In the data rows, zero lies at 4.5, halfway between 4 and 5.
Some points, each followed by its number:
[3 5 6 4 3 4 9 6 3 5 4 5 4 2 0 1 4 7 2 7 2 5 4 3 8 6 2 4] 0
[4 5 6 4 3 5 9 6 4 5 4 6 5 2 1 2 5 6 2 7 2 5 5 3 7 6 3 4] 1
[5 6 4 5 3 4 3 4 6 2 3 4 4 5 4 5 3 5 4 6 6 4 3 5 4 4 5 3] 2
[4 4 3 4 4 4 5 5 3 4 6 3 3 3 5 6 3 5 6 2 5 4 5 4 3 5 4 4] 3
[6 3 7 4 6 3 2 4 3 4 3 4 7 5 5 3 7 4 3 3 3 5 5 4 5 3 5 5] 4
[8 3 9 3 8 2 0 4 3 5 2 2 8 3 6 2 8 4 2 1 3 4 5 2 6 2 5 4] 5
[5 4 4 4 4 6 3 3 5 4 4 5 4 5 4 4 3 4 7 5 4 6 5 5 3 4 5 6] 6
[4 4 4 4 3 4 3 3 4 3 6 5 4 4 6 5 4 3 4 4 4 6 4 5 4 4 4 5] 7
[4 4 3 5 4 6 2 3 5 4 4 5 4 5 4 3 1 4 7 5 3 6 6 5 3 5 5 8] 8
[5 4 3 5 4 5 4 6 2 4 5 5 4 4 4 5 4 3 6 5 6 4 4 4 5 3 3 4] 9
[4 5 4 5 4 7 1 3 6 3 5 4 5 5 4 3 0 5 9 5 3 7 7 5 4 6 5 9] 10
[2 7 8 6 6 7 8 8 9 9 7 6 7 9 9 9 9 7 4 3 5 5 4 6 2 4 9 7] 11
[4 4 5 4 3 5 6 5 4 4 4 6 4 4 3 3 5 5 4 6 4 4 5 5 6 5 3 4] 12
[6 4 8 3 6 4 0 4 4 4 2 3 7 4 6 2 6 4 4 3 4 4 4 3 6 3 4 4] 13
[4 4 4 4 4 6 5 4 5 4 5 6 5 8 7 6 6 5 5 5 4 5 4 4 3 3 6 7] 14
[5 4 3 5 4 5 4 5 3 4 4 5 3 4 4 4 4 3 6 5 5 4 3 5 5 4 3 4] 15
[4 4 5 4 3 4 7 5 3 4 4 6 4 3 2 2 4 6 3 6 2 5 4 4 6 5 3 4] 16
[7 3 9 3 8 2 0 4 3 5 1 0 8 3 7 1 8 4 2 1 3 4 4 2 7 2 5 4] 17
[4 5 3 4 3 4 4 3 5 4 3 5 4 5 3 4 4 5 4 5 6 4 3 5 4 5 4 4] 18
[5 4 4 3 3 4 6 5 3 3 5 5 3 3 6 6 2 5 7 4 6 4 7 4 1 8 4 4] 19
[4 5 6 4 3 4 7 5 3 4 5 6 3 2 3 2 5 7 2 6 4 4 5 4 9 5 3 3] 20
[4 4 4 5 4 6 3 3 5 4 4 5 5 4 5 4 2 4 8 5 3 6 6 5 3 4 5 8] 21
[7 3 8 4 7 2 2 4 3 4 3 3 7 4 5 3 7 3 3 3 3 5 5 3 5 3 4 5] 22
[4 5 6 5 3 5 6 5 3 4 5 6 4 3 3 2 5 6 3 5 4 4 5 4 8 5 4 4] 23
[3 5 7 4 4 6 9 6 4 5 5 6 5 2 2 2 6 5 1 7 2 5 6 3 9 6 3 3] 24
[6 3 7 4 6 3 2 3 3 4 3 4 6 4 5 3 6 3 4 4 3 4 5 4 5 2 4 5] 25
[4 4 4 4 3 4 4 4 4 3 5 5 4 4 5 4 4 3 4 5 5 5 4 5 4 4 4 5] 26
[5 6 1 6 4 4 4 6 3 1 9 3 4 2 9 8 4 5 8 1 3 5 7 3 3 5 5 4] 27
[4 4 5 4 3 5 7 5 4 4 4 7 4 4 3 3 5 5 3 6 4 4 5 5 6 5 4 4] 28
[5 5 2 6 3 5 5 5 4 3 5 5 5 5 6 5 5 5 7 5 5 5 5 5 4 5 4 4] 29
[4 4 5 4 3 5 6 5 4 4 5 6 4 4 3 3 5 5 3 6 4 4 5 5 7 5 3 4] 30
[2 5 6 4 3 4 4 3 4 4 5 5 3 2 2 3 5 4 2 4 2 6 3 5 5 4 4 4] 31
[7 5 3 4 3 5 8 5 3 3 8 5 3 1 8 8 4 5 9 3 3 6 8 4 3 6 4 5] 32
[2 5 1 3 4 4 4 3 7 6 3 3 2 6 2 4 3 6 2 5 7 3 3 5 4 7 5 2] 33
[3 5 3 4 3 4 4 3 5 5 4 4 4 6 4 4 4 4 3 6 7 4 3 6 5 6 4 3] 34
[8 2 8 3 7 3 1 4 4 5 1 3 7 3 6 2 8 4 3 2 2 4 5 2 6 2 5 4] 35
[6 4 5 4 4 4 4 3 4 4 3 5 5 4 5 4 5 4 5 5 4 4 5 5 4 3 4 5] 36
[4 5 5 4 3 4 6 5 3 4 4 6 4 4 3 3 4 5 4 6 3 4 4 4 6 5 3 4] 37
[3 4 0 3 4 5 6 1 8 6 3 5 1 6 3 5 4 6 2 6 8 3 3 6 4 7 5 3] 38
[3 6 2 5 3 2 1 4 7 6 2 3 3 5 1 4 3 7 3 3 8 4 0 4 4 6 5 2] 39
[3 5 2 4 4 4 4 3 6 5 4 3 3 6 4 4 4 5 3 5 7 4 3 5 5 6 4 3] 40
[4 4 3 5 8 5 3 5 3 2 3 4 5 5 3 4 4 3 5 4 4 3 5 3 5 2 2 2] 41
[5 5 1 8 6 4 2 9 0 5 8 2 2 0 5 6 2 2 8 4 9 3 2 3 7 2 1 2] 42
[3 5 6 6 4 5 4 4 5 5 5 6 4 5 4 5 5 4 3 4 4 5 4 6 4 4 4 4] 43
[4 5 4 5 4 6 3 3 5 3 4 4 5 5 4 3 2 4 6 5 4 6 5 5 4 5 5 6] 44
[3 5 2 4 3 3 4 3 7 6 3 4 3 6 2 4 4 6 2 6 7 4 2 6 4 7 5 2] 45
[8 3 9 3 8 1 0 2 3 5 2 2 7 2 6 2 7 3 3 2 3 4 5 3 5 1 5 5] 46
[4 6 3 6 6 4 2 5 2 3 5 2 5 5 4 4 3 3 5 4 6 3 4 4 6 3 2 2] 47
[6 7 2 5 3 3 5 6 3 1 9 3 4 0 9 8 3 5 8 1 5 6 9 3 3 7 4 5] 48
[5 4 4 4 3 4 5 5 4 3 4 6 4 4 5 5 3 4 5 5 5 4 5 5 3 6 4 4] 49
[6 3 7 3 5 4 2 3 4 4 3 4 6 4 5 3 6 4 4 4 3 4 4 4 5 3 4 5] 50
Which point above is nearest to each new point? Its number follows each.
[6 4 6 4 5 4 3 4 4 4 3 5 6 5 5 3 6 4 4 4 4 4 4 4 5 3 4 5] 50
[4 5 4 5 4 6 4 5 5 5 5 5 5 8 5 6 5 4 4 4 4 5 3 5 4 3 6 6] 14
[4 4 4 4 4 6 3 3 5 4 4 5 5 5 5 4 3 4 7 5 4 6 5 5 4 4 5 6] 6
[2 3 0 2 4 3 5 2 6 6 4 3 1 5 2 5 2 5 3 5 6 3 5 5 4 6 5 4] 33
[3 5 6 6 4 4 4 3 6 6 4 5 4 5 4 5 5 3 3 4 4 5 4 6 3 3 4 4] 43
[5 6 4 5 4 5 5 5 3 3 7 4 4 3 6 6 4 4 6 3 4 5 6 4 4 5 4 4] 3
[2 5 7 5 5 5 4 4 7 6 6 5 4 7 5 6 6 2 3 1 1 4 4 4 4 2 6 5] 43
[6 4 7 6 5 5 5 4 5 5 7 5 6 5 4 4 6 3 4 3 4 4 6 2 9 4 5 4] 23
[5 5 3 4 3 4 6 5 4 3 5 5 3 2 6 6 2 5 7 3 6 4 6 4 1 8 4 3] 19
[4 8 9 8 7 7 9 9 9 9 9 7 8 9 9 9 9 8 4 4 5 5 4 8 3 5 9 6] 11
[5 4 3 5 4 5 4 6 2 4 5 5 3 4 4 5 4 3 6 5 6 4 4 4 5 3 3 4] 9
[5 4 4 4 4 5 3 3 5 4 4 5 4 5 4 4 3 4 6 5 4 6 5 5 3 4 5 6] 6
[4 5 1 6 6 4 3 7 1 4 6 2 4 3 4 5 3 3 5 4 7 3 4 4 6 2 2 2] 47
[4 4 4 4 6 5 4 4 3 2 4 4 5 5 4 4 4 3 5 5 4 4 4 4 5 3 3 3] 41
[6 4 2 6 5 5 4 6 1 4 6 3 2 1 4 6 2 2 6 5 7 4 3 4 5 3 2 2] 9
[3 7 8 6 7 7 9 9 9 9 8 6 6 9 8 9 9 6 4 4 4 4 3 7 1 5 9 7] 11
[4 7 9 7 7 7 9 9 9 9 8 7 7 9 9 9 9 7 4 4 5 5 4 7 3 5 9 7] 11
[4 5 2 5 5 7 0 2 7 4 5 3 4 4 3 2 0 5 9 5 2 8 7 5 2 7 6 9] 10
[4 7 8 6 6 7 9 8 9 9 7 7 7 9 8 9 9 6 4 4 5 5 4 7 4 4 9 6] 11
[7 2 8 4 7 1 0 2 3 4 2 3 7 3 6 2 7 3 3 2 3 4 5 3 5 1 5 5] 46
[3 7 8 6 7 7 9 9 9 9 8 7 6 9 9 9 9 6 4 4 4 5 3 7 1 5 9 8] 11
[4 5 4 4 3 4 3 4 5 4 4 5 4 5 4 5 2 4 4 4 6 4 3 5 4 5 4 4] 18
[5 4 6 4 5 4 3 4 4 4 3 4 6 5 5 3 6 4 4 4 4 4 4 4 5 3 4 5] 50
[3 4 3 3 3 4 3 3 3 3 4 5 4 4 4 4 2 3 3 4 6 5 4 5 3 5 4 4] 26
[4 7 7 6 6 6 9 7 8 8 7 7 6 9 8 9 8 6 4 5 5 5 4 7 4 5 8 6] 11
[4 5 6 5 5 6 7 6 7 6 5 6 6 9 6 7 7 5 4 5 5 4 4 6 4 4 7 6] 14
[3 4 1 3 4 4 5 4 4 4 7 2 3 2 5 6 2 4 5 3 5 5 7 4 4 5 5 5] 3
[5 4 3 5 5 4 5 6 2 4 5 5 4 3 3 5 3 3 5 5 5 3 4 4 5 3 3 3] 9
[2 7 8 6 6 6 5 4 9 8 6 5 8 8 8 8 8 5 3 2 4 5 5 5 2 2 8 5] 11
[6 4 2 6 6 5 4 6 1 5 6 2 1 0 4 6 1 1 6 5 7 4 3 3 4 3 1 1] 42
[4 9 9 6 7 9 9 9 9 9 8 7 9 9 9 9 9 9 1 3 7 5 4 7 5 5 9 8] 11
[5 4 1 7 6 4 3 8 1 4 7 2 2 1 4 6 2 1 7 4 8 3 3 3 6 3 1 2] 42
[4 6 2 5 5 6 0 3 6 3 5 3 5 5 3 3 0 5 8 5 3 7 6 5 3 7 6 9] 10
[5 5 3 5 3 5 5 5 4 3 6 4 4 3 7 6 4 5 7 4 5 6 6 5 4 6 4 4] 29
[4 5 1 6 6 5 3 6 2 3 5 2 3 3 4 5 3 2 6 4 6 3 3 4 6 3 2 2] 47
[5 4 3 4 2 4 6 5 4 2 4 5 4 2 5 5 3 4 6 4 4 4 5 4 2 6 4 4] 49
[3 4 2 3 4 4 5 4 4 4 4 4 3 5 3 5 4 4 4 5 5 4 4 5 4 5 4 4] 18
[4 5 6 4 4 5 9 7 4 6 3 6 6 3 1 2 5 5 3 9 1 6 6 3 7 7 2 4] 1
[5 6 3 7 5 6 5 8 2 3 9 2 4 2 7 8 5 6 8 2 3 5 5 4 6 4 5 3] 27
[5 5 3 5 3 4 5 6 3 2 6 3 3 1 6 6 3 5 6 2 6 4 5 3 2 7 5 3] 3
[6 4 6 4 5 4 2 3 4 4 3 4 5 4 5 3 5 4 4 4 4 4 4 4 5 3 4 5] 50
[5 4 2 6 5 5 4 6 1 5 6 3 2 2 4 6 2 2 6 5 7 3 3 3 5 3 2 2] 9
[6 3 1 7 5 5 4 8 0 5 7 3 0 0 5 7 2 1 8 5 8 4 2 3 5 3 1 3] 42
[3 6 2 4 4 4 4 3 6 5 4 3 3 6 3 4 4 5 2 5 7 4 3 6 5 6 4 3] 40
[5 5 4 4 3 5 5 5 3 3 6 5 4 4 5 6 4 4 6 4 5 4 5 5 3 5 4 4] 49
[3 5 3 4 3 4 4 3 6 5 4 5 4 6 3 4 3 5 3 6 7 3 4 6 4 6 4 3] 34
[4 9 9 9 9 9 9 9 9 9 9 7 9 9 9 9 9 9 3 3 6 6 5 8 4 5 9 7] 11
[3 9 9 8 7 6 9 9 9 9 9 5 8 9 9 9 9 7 4 4 6 5 4 8 4 5 9 5] 11
[4 4 2 4 3 4 5 3 6 5 3 5 3 6 3 4 4 5 4 6 6 4 3 5 4 5 4 3] 18
[3 6 7 6 6 6 8 7 8 8 7 6 6 9 7 8 8 5 5 4 4 4 4 6 2 4 8 6] 11
[5 4 4 5 4 5 3 4 5 4 4 5 4 5 4 4 3 3 6 5 4 5 4 5 3 4 5 6] 6
[7 3 7 5 6 3 2 2 3 4 4 4 5 3 6 3 5 3 5 4 4 3 6 4 4 2 4 5] 25
[4 5 6 4 4 5 9 6 4 5 4 6 5 3 1 2 5 5 2 7 2 5 5 4 7 6 3 4] 1
[3 8 9 8 8 7 9 9 9 9 9 7 7 9 9 9 9 7 4 4 5 4 3 8 1 5 9 7] 11
[4 5 0 9 4 6 2 7 5 4 5 1 5 4 5 6 5 6 6 3 5 4 4 6 3 3 5 4] 29
[7 3 7 4 6 2 2 3 3 4 3 4 6 4 5 3 7 3 4 4 3 4 5 4 5 2 4 5] 25
[3 5 3 4 3 4 4 3 6 5 4 5 4 6 3 4 4 5 3 6 7 4 3 6 4 6 4 3] 34
[6 4 2 7 5 5 3 7 0 5 7 1 0 1 5 6 1 2 7 5 8 4 2 3 5 3 1 2] 42
[6 3 6 4 5 4 3 3 4 4 3 5 5 4 5 3 6 4 4 4 4 4 4 4 5 3 4 5] 50
[3 9 9 8 9 7 9 9 9 9 9 7 8 9 9 9 9 8 4 3 5 5 3 9 1 6 9 7] 11
[4 4 5 4 4 6 6 5 6 5 6 7 5 9 7 7 6 5 6 5 4 5 4 5 3 3 6 7] 14
[4 5 4 4 4 5 4 5 5 4 7 5 5 9 8 6 6 5 6 5 5 5 4 4 4 3 6 7] 14
[5 4 4 4 4 6 3 3 5 4 4 5 5 5 4 4 2 4 7 5 4 6 5 5 3 4 5 7] 6
[2 9 9 9 9 8 9 9 9 9 9 5 9 9 9 9 9 9 2 2 8 5 3 9 5 6 9 7] 11
[5 5 3 5 3 5 5 5 4 3 6 5 4 4 6 6 4 5 6 5 4 5 5 5 4 5 4 4] 29
[3 6 7 6 6 7 9 7 9 8 7 7 7 9 9 9 9 6 5 4 5 5 4 6 2 4 9 6] 11
[5 4 6 4 5 4 3 4 4 4 3 4 6 5 5 3 5 4 4 4 4 4 4 4 5 3 4 5] 50
